Rotation paths and how fast each direction turns (deg/step)
Each turn is a multiple of 5 degrees from 10 to 175, or 0.
Each row of a path follows its step; steps can be skipped.
Path 1:
step 0: -24 33 -46 2 0 0 -25 27 8 -6 -3 -10 4 6 -44 14 -15 6 18 -11 11 -29 -15 5
 11 15 -42 -9 -18 11 8 19 -4 -34 -27 -44 -13 -24 -4 1 3 26 31 -4 20 3 6
 10 13 -12 -1 43 55 15 -11
step 1: -6 20 5 1 12 15 -34 -30 22 -38 3 -13 37 0 23 7 -20 0 -15 1 -5 23 27 -56
 36 19 -6 -7 19 0 21 -11 4 -1 -19 29 39 13 24 -35 13 3 -39 -16 44 5 20
 -21 12 -27 1 1 4 10 -3
step 2: 0 -22 13 -21 22 14 36 -25 34 9 21 -30 20 1 9 -20 -2 -20 12 33 -42 -27 9
 8 10 -6 1 -8 -40 20 2 -12 -1 -48 -13 10 -8 -10 -10 -22 -7 36 55 18 -6
 -7 2 22 10 -23 -5 -21 23 5 30
step 3: -6 18 -26 36 28 6 -31 25 36 13 -7 -18 10 29 -20 34 -6 37 -13 -11 -9 -17
 -8 34 12 22 8 -23 13 -11 2 -5 7 -7 7 -7 -35 9 36 -7 3 16 16 -29 11 -3
 33 -37 10 -8 8 46 33 26 2
step 4: -19 24 1 17 7 4 -14 -26 -2 -1 20 24 26 -16 3 2 -24 -6 9 48 26 -9 16 -46
 37 -23 5 -7 5 -22 12 -5 7 -10 -34 24 37 -14 27 -5 -44 18 14 -16 34 31
 18 -15 -7 -1 -9 -28 25 -26 -1
step 5: -25 2 -7 11 13 -7 2 -29 20 -19 12 -41 -8 15 27 -32 -1 -1 -23 45 -26 -1
 15 -11 3 -9 21 -12 -39 20 -29 -8 -9 -22 20 -48 -17 -13 0 -36 20 4 17
 -15 -21 -1 4 25 -18 -47 10 16 34 16 2
step 6: 39 40 3 -15 27 25 -5 -7 0 1 -10 -32 14 17 -26 11 -16 45 -29 29 -12 -16
 -16 16 20 9 -24 1 2 -34 32 -6 18 -7 0 12 -24 0 -1 -24 -30 9 18 -36 34
 -21 7 -21 -9 25 31 37 -11 4 5
step 7: -47 15 30 10 31 -7 8 -48 11 11 22 3 -3 8 31 -3 2 2 5 21 25 -21 -12 -8
 -25 -39 1 4 -7 3 29 -4 20 9 -27 4 14 8 41 24 3 41 7 -10 32 15 33 -8 -19
 -17 -39 -12 17 5 -21
step 8: 13 35 -9 49 -13 -10 -9 -28 36 12 -29 -21 13 -8 -4 -57 -30 -10 29 12 -33
 -4 -9 -18 14 0 18 0 -27 -10 -43 18 6 -10 25 1 -28 -21 -5 -18 11 11 19
 -26 -3 1 13 17 -23 -17 21 24 3 -5 -23
step 9: 2 -4 -3 -33 21 -31 -34 -12 -10 -7 -23 -3 16 -15 -18 19 24 46 -28 25 -12
 -6 -15 -8 14 -16 1 -26 -8 -1 11 -2 34 11 -37 -27 5 -6 -4 -16 -21 19 10
 -3 71 -19 -8 17 -11 16 25 32 8 23 -5
step 10: -7 37 22 -15 21 -13 16 -47 11 0 8 -29 -8 2 -20 -14 -11 2 28 30 10 -24
 -27 -31 -3 23 -13 -2 -13 -1 47 17 -32 9 -17 22 6 6 19 14 26 -1 -31 -15
 -5 -7 36 19 -6 -32 -30 -14 41 25 -16
1 -9 10 6 2 4 2 -4 4 14 3 3 3 4 10 -3 -3 -2 1 -12 -4 -8 7 11 -8 -3 -5 6
 5 -1 5 -3 4 -3 3 16 -8 4 1 -2 6 8 6 -6 3 -7 2 -3 0 6 -5 0 -3 3 1 => 80
0 1 -5 -2 -7 -3 -1 -9 0 -1 10 3 5 0 6 -1 9 3 8 3 10 -3 2 4 1 8 -6 -2 -1
 2 7 4 6 2 0 0 2 -5 15 -12 -2 -11 -2 9 -1 -2 11 -3 8 9 -1 -2 -3 0 -13 => 120
-7 -6 -2 -7 5 0 0 0 -8 -1 4 -4 -7 14 -3 -10 5 -3 5 -3 6 -7 4 5 5 2 5 -3
 -4 2 -1 -10 -2 8 -16 -1 3 4 -3 2 4 3 12 6 -1 -2 1 8 -8 2 -8 -1 6 -8 -4 => 145
-4 -1 -5 9 -4 6 -7 5 -7 -5 8 -1 -8 -1 0 -1 1 -6 6 -4 -11 5 -12 9 6 12 -4
 2 -12 -7 -1 1 4 1 9 -2 -3 -2 1 0 -1 -4 10 -1 8 -9 -6 -3 -6 -3 0 -1 1 11
 -1 => 130
3 -8 -2 -2 -5 -3 -13 -6 -12 -3 0 3 7 -4 2 -4 0 0 -6 -1 -3 -5 16 -6 0 0
 -4 2 2 -1 2 2 0 -3 1 0 7 -9 -1 -7 8 -7 -3 -10 1 -1 -12 13 -6 0 5 4 10 5
 0 => 90
